One turn moves every row onto another: examples first, then more rows asked
Q165: [ 16   4 -18 -12   5 -13  -5   8   1 -10  14 -13   6  -7 -20   8  23]
Q151: [ 24   4 -10  -8   2 -20  13   8  -5  -1   0  17  -1   1 -11  -6   8]
Q452: [  6  -8   0  -3   5  -7  11  14   5  -6  16  10  -1   2 -13  10 -16]
Q64: [ 26  12 -19   5   1 -19   6   6   5   4  12   8   3  -6  -2   2  -9]
Q361: [ 17  -8  -6  -4   0 -11  13   7  -1  -6  12   8  -2   8 -17   8 -24]
Q404: [  3   0   1  -4   2 -14  12  18  -2  -9  10  10  -4  -6 -21  12 -13]
Q80: [  9  -8 -34   6  -5  -6   1  -1   4 -14  23   0   8 -14 -29  10  -4]
Q594: [ 13   0  -5  -4  -4 -18  14  12  -8  -8   6   9  -5   0 -24  10 -21]
Q642: [ 15   1 -10  12  -7 -11   4   0   9   7  23   2  10  -9 -22  10  -1]
Q354: [ 13  -5 -31 -14   8 -12   8   9  -5 -22   3  16  -2  -7 -14  -5   8]
Q563: [ 10  -4  -6 -17   5 -21   8  -5  12 -27  -1   4  -2 -16 -15  -4   0]
Q778: [ 16   4 -41   0   4 -15   2   7   1 -17  14   6   0 -15 -10   2  -9]
Q254: [ 13  -6   0  -1  -5 -10  11   3  -2   2   9  11   6  -1 -30   3  16]
Q388: [ 16   2 -15 -10   0 -27   7  -9  13 -23   2  -2  -2 -19 -16   0 -13]
Q560: [  7 -17 -24  -7  -1  -3   7   2  -4 -19  12  10   4  -5 -32   3  14]
Q850: [ 31   1 -28 -11   3 -16  -3   0  -2  -8  13 -15   5   3 -15   4   9]
Q520: [ 22  -2 -22  -8   7  -9  -6   3   6  -8  20 -15   9   0 -12   7  15]
Q712: [  9 -15  -4 -12   2 -15   8 -13  17 -24   7   0   4 -12 -22  -1   0]
Q17: [ 25   6 -23 -13   2 -20  -2   5  -6 -11   7 -13   3  -4 -21   5  17]
Q635: [ 14  -9 -12  -6  -4 -19   5 -16  18 -21  10  -6   4 -14 -22   3 -13]

Q635 moves to Q712
Q452 moves to Q404
Q642 moves to Q254
And these:
Q560 moves to Q354
Q17 moves to Q850

One turn moves every row onto another: examples first, then more rows asked
Q608: [ -5  -5   6 -16  -4   3 -16 -11  -6  31  -1   8  10  -2   9  16  -1]
Q538: [ -2  14  -3   3   3  -6 -10   8 -13  -6  10  -7  15   5  -8  10  -4]
Q303: [ -4  -3   2 -16   7   7  -1  -4   2  27  -2   7   8   1   4  -2   3]
Q728: [ -3  14  -6   1   2 -13  -9   3 -12  -3  12  -8   4   1 -12  12  -4]
Q211: [ 15  -1   7   4 -10   0 -15 -10 -16   2  10 -11   8   5   5  16  14]
Q416: [ -1   7   0  13  24   3 -15   1   4   9   3  -6  -8  -4   0  14  -1]
Q205: [  2  10  -5   7  -4  -8 -12  10 -10  -6   5  -9  10  -4 -14   9  -5]
Q185: [  4   5  -1  18  18   6 -16   5   6   7  -4  -7  -1  -8  -3  13  -2]
Q21: [ -1  -8  -2 -13  -1   2  -2  -4   5  28  -8   6   0 -10  -4  -2   1]
Q5: [  0 -10   6  -9 -10   9 -19  -3  -6  28  -7   8  20  -5   7  13  -3]
Q999: [ 13  -1   6   3 -12  -4 -16 -11 -16   2   9 -10   3   4   2  17  15]
Q939: [  0  -8   2 -10   0  11  -3   2   5  24  -8   6  14  -5   1  -6   0]
Q395: [  1   7   3  15  24   9 -15   5   4   7   2  -6   4  -1   3  12  -1]
Q932: [ -1  -9   3 -11 -12   0 -18  -9  -3  31  -8   8   5 -10   3  16  -2]
Q362: [ 16  -3   7   5 -14  -3 -16  -9 -14   2   7  -9   6   2   2  17  14]

Q728 moves to Q538
Q303 moves to Q939
Q362 moves to Q999
And these:
Q608 moves to Q5
Q395 moves to Q185

One turn moves every row onto another: examples first, then more rows asked
Q108: [-20   0   9  -9   5  -9  14  -2  -3 -26   3   7   0   3  -3 -12   3  -1
  10   2   2 -15   5]
Q346: [-12   1  22  -8   7  -2  10   5  -7  -8   0  10  30   9   8 -10 -27   0
  -1 -10  -4 -10  11]
Q241: [ -3  11  13   1  15  -6  14  -4   1  13 -22   3  20   8   6 -12 -15   1
  -1  -4  17  -2   6]
Q201: [ -9   9   2  -4   7   4   8   9  19  -4  -1   2 -15   6   7  -4 -10  -6
   1  -9   3 -27  10]
Q870: [ -7  25  16 -14   8  -4   2   2  15  18  -3   5  27   9   4  -8 -16   5
  10  -9   3 -15  11]
Q885: [-12   6  23   5   8 -13  19  -5   9  14   7  11  17  21  -3 -10   5   1
  13 -24   6  -6  10]
Q186: [-21  14   4  11  -5  -7  17   4  -4   5   0  11  20  16  -5 -24 -13   3
   8  -5  -3  -7   3]
Q847: [-11  15  -6   5   6 -14   7   9   7   4  -8   4   4   2  -9  -2 -11   4
   8  -8 -13  -1   3]
Q969: [ -7  -3  23   0   8  -4  17 -26   4   5  -7   9  18  10  -1 -11  -5  -4
   6 -11  24 -10   8]
Q378: [-15  15   6  -8 -10   5   8  -4   0 -12  -7   2   7  -6   0  -1   3   5
   2   8  -7  -9  17]
Q428: [ -8   6   2  -1  11 -10  -3   8  -9  -5   5   2  -6   6   7  -4 -13  -8
   1  -6   2  -2  16]
Q953: [ -7   7   4  -9 -11   7  14  -2  -3  -4  -2   1   7   4  -3  -7   3 -18
   9  -4   3 -24  -1]
Q305: [ -6   8   4   1  -4  -4  11  -7  13  -4   2  19  -2  17  -3   1  -6 -23
   0 -15 -10 -12  22]
Q312: [-10  -1   2  10  15  11   5  14   8 -11   2  -5   2   4   6  -4  -7   4
   8 -20   2  -9  10]
Q357: [-11  13   9  -1   8   4  14  14  10 -22  -6   7   6   6  -6 -11 -29  -5
   2  -8   2 -11  12]
Q962: [-14   2  10  11  11   1  14 -11  -3   3   7  10  19   2  -4  -6  -9  23
  -7 -12  -7 -11  15]
Q819: [-12  15  -1  -2   8 -14   3   6  11  -3  -4  -4   1  10  14  13   0  -5
   9 -11  -3 -13  21]
Q988: [ -9  13  20 -10  14   7  16  -9  11   2   6  19   6  17  -2 -17 -14  10
  -3  -9  13 -12  27]
Q250: [ -2  -3   0  -5  17 -17  -2   4  12   4  -7   4   6   6 -14   4 -10 -12
   3 -13   3 -16  11]
Q81: [-13  13  31 -17   9  -6  13 -13  -1   7  -2  10  11   5  -5 -16 -15   4
   7   1  12  -5   7]
Q915: [ -7  -4  10 -15  -2   3   0  -5  -1 -15  -8   3  15  -2  -3   2   4  -7
   1  -1   9 -15  23]
Q334: [ -5  17  -7   5  11  11  14   1  17 -10  -9   1  11  14  -9   5 -13  -5
   3 -14   8 -21  23]
Q10: [-17   7  26  -5  16   3  20 -14   8  -3  -4   4  22  11  -2  -6  -2  18
  16 -11  10  -1  12]
Q206: [ -7   6  16  11   9  -8  18  -2   2 -13   5   9   4   4  -6  10 -11  -2
  -4 -21 -12  -1  19]
Q536: [-12  18   8  17  -9   0   1   7   6  -7  10   0   2  -1   4  -5 -11  -9
   1 -15  -5 -12  20]
Q827: [-14   6  -6  -1   7   0  10 -14   3 -16   8   1   8   4  -3  -1  12   1
  12  -6   1 -27  14]
Q704: [-12   4  19  -1  15 -17  15  -7  10   5  -4   2  22  10  -9   1  -8  -3
   0 -10  11 -38  16]
Q13: [-18  -6  15 -10   2  -8  13  -4  21   4 -11  21  11  22   1 -13  -2  -8
   2  -3  -3 -23  18]
Q477: [-12  14   9   2   3  -2   9 -25  13   8 -10   3  32   9   8  -3  -2   2
  16  -8   8  -9  11]
Q99: [ -9  14  21  11   9 -18  16 -19   8  10   6  15  10   4   8 -16 -12  -6
  -1 -12  -1 -19   2]
Q244: [-10   5  17  10  -1  -7  13   9   8  -7  -4  -2  -6   7  -2   6  -1 -13
  -2 -15  15 -14  24]
Q553: [-15  11  15   8  13   3  16 -13  23  -9  -9  15  24  13  17 -14 -10   7
   4 -10   2 -10  21]
Q236: [-11  13  12 -10   4   2  11 -29  13   4  -2  16  13   8   8 -20 -16  -4
   6   0   9 -20   7]
Q905: [-11  19   3  -5   6   5  25  -9   6  15 -13   6  15  23   2   4  -4   0
  -2  -2   1 -22  21]
Q781: [-19  23  26  -3  -2  -1  15 -17  14   8   6  10  19   5   0 -14  -7   7
  17  -7  -6 -11   5]
Q181: [-10   6  17  -2   1   3  19   2  -6 -14  -1  -9  15  -6  -5   7   3  -2
   9 -11   0 -19  -1]

Q10 moves to Q969
Q13 moves to Q186
Q312 moves to Q244
And these:
Q99 moves to Q870
Q357 moves to Q305
Q827 moves to Q181

